Each path below is one point turned by a fixed rotation once a step. After each direction that follows a path, write how fast that rotation turns it, in degrees each step (0 if it stays still).
Each turn is a multiple of 5 degrees from 10 to 175, or 0.
Each row of a path follows its step; steps can be skipped.
Rotation 1:
step 0: [ 13   6  -8  -8 -10  38  17 -13 -13  20  10   0  17  -9 -25  -8 -13 -17
   4   1   7  -7  17   9 -23   5  -4  -8  -4   1 -38  19 -16  -1   9  -5
  -5  -6 -22  -1   6   2   3  14  -4  13 -16   1  -3  28   0   9]
step 2: [  4 -11 -19   9  -1   9 -13  16  20  10   6 -22  -8  -2  13 -22  17 -25
 -17  12  -4  26  10  22  -5   3  18  -7  31  -8   1  12   7 -14  -1   8
   6  14 -26   4   9 -27   7  -2 -21  -4   5  -5   2  12   0  10]
step 6: [  2 -13 -22 -13  13  29   8 -22  -6  16   8 -13  18  15  -3 -12   5  -8
  -3  15  -8  14  15   3  -8   8   7  16   2  -5  -8   6 -10 -12  10  15
  13  25  18  17  36 -17   5  12 -29   5  10  -3 -12   5  10   4]
step 7: [  1 -10  -5  -1  14  -4  -9   5 -12  19   4 -20  -4  13 -25   3   3   1
  -1   6  15  30  -7  -4  11  -1  27  -7  10 -20 -32  -8 -24   9  -5  33
  -3  25   1   6  18  -7  19  14  -1  22   5  -4   6  -2 -12  -3]
step 8: [  5   3  10 -10  -5 -16  -7  16  12  -5   6  -2  -3  15  -4 -20 -14   5
   1   8  27   8 -18   5 -12  13  14 -21   5  -6 -22  21   0 -21 -13  13
 -20  12 -12  -9  14  -7  27  10  -8  21   5 -16  -4  23   4  31]
step 10: [  6  -9 -35 -11   8  15 -11  25 -10   3 -13 -15  -2  -2 -21 -22  12  -5
  -1  -7  -7  -9  15   9   7  -8  12 -12  -5 -11 -18  16 -21   4  -1 -13
   1  19  13  26  26   5  12  25  -3   1  -2 -17  14   4  -5 -18]
step 11: [ 23 -24 -19   2  18  24 -14   7   7  -5  23  -7   6 -21 -21 -24   7  -5
  -3  18  10   8   2  -5  -1   1  -1 -13  -4 -11 -22  17 -10 -11  -3   8
  -3   4 -16   2  13  17   5   4   5  34  -6   0  17  16   2  23]
step 12: [ -3  -7  -5 -13  -3  15   5 -13 -11  19   7  -6  -4  11   1 -24  -1  -9
   0  18   1  14  20 -12 -22  -8   7   1   5  -9  -7   8 -14 -15 -10  11
 -25  32  -4 -14   4  10  18 -33  12  10  -5   0   6  37   9  15]
Directions:
[ -3 -14  -2   1   2   1   1  -3  -7  -1   6  -2  -2   5  -4  -1   0   0
 -10  -2  10   6  -1  -2  -1   3  -1   1  -2   4   3  -1   2   2   0   1
   0  10  -5  -3  -8  -7  -3  -3   2   0   3  -1  -1  -2   0   0]  70
[-9  3 11 -3  0  0 -7  1  6  5  0  1  2  2  0  2  1  0 -3  6  2  5 -3 -1
 -1  1  5 -2  3 -8 -1 -5  3  1 -8  1 -1  3 -5 -4  3  0  6 -9 -7 -5 -1  4
  4 -7  0  2]  70
[  6  -7   4   3   3  -1   3   0  -5  -4   2   3  -3   1   7  -5  -3  -8
   0   5  -4  -3  -6   0  -3   3  -3   1   8   2   3  -5   3 -14   1  -4
  -3  -4  -2   5   2   0   4  -5  -4   1   4   6   2   4   0   3]  115
[ 1 -5 -1  3  0 -8 -1 -2  0 -2 -3  1 -1 -7  2  3  6 -4 -1  7  6 -5  3  8
  1  6  0 -8 -2 -4 -8  7  2 -6 -4 -5  2  0  3 -5 -3 -3 -3  4 -4  0 -7  3
 -6 -2 -5  3]  130
[-1  2  2  3 -3  1  9  1  3 -1 -1 -1 -1  1 -1  9  9 -4 -4 -6  5  3  9  4
 -8 -7  0 -1 -1  0  4 -5 -3 -2  3 -5 -5 -5 -9  4  1  3 -6 -5 -4  5 -4 -1
  1  0 -2  1]  20
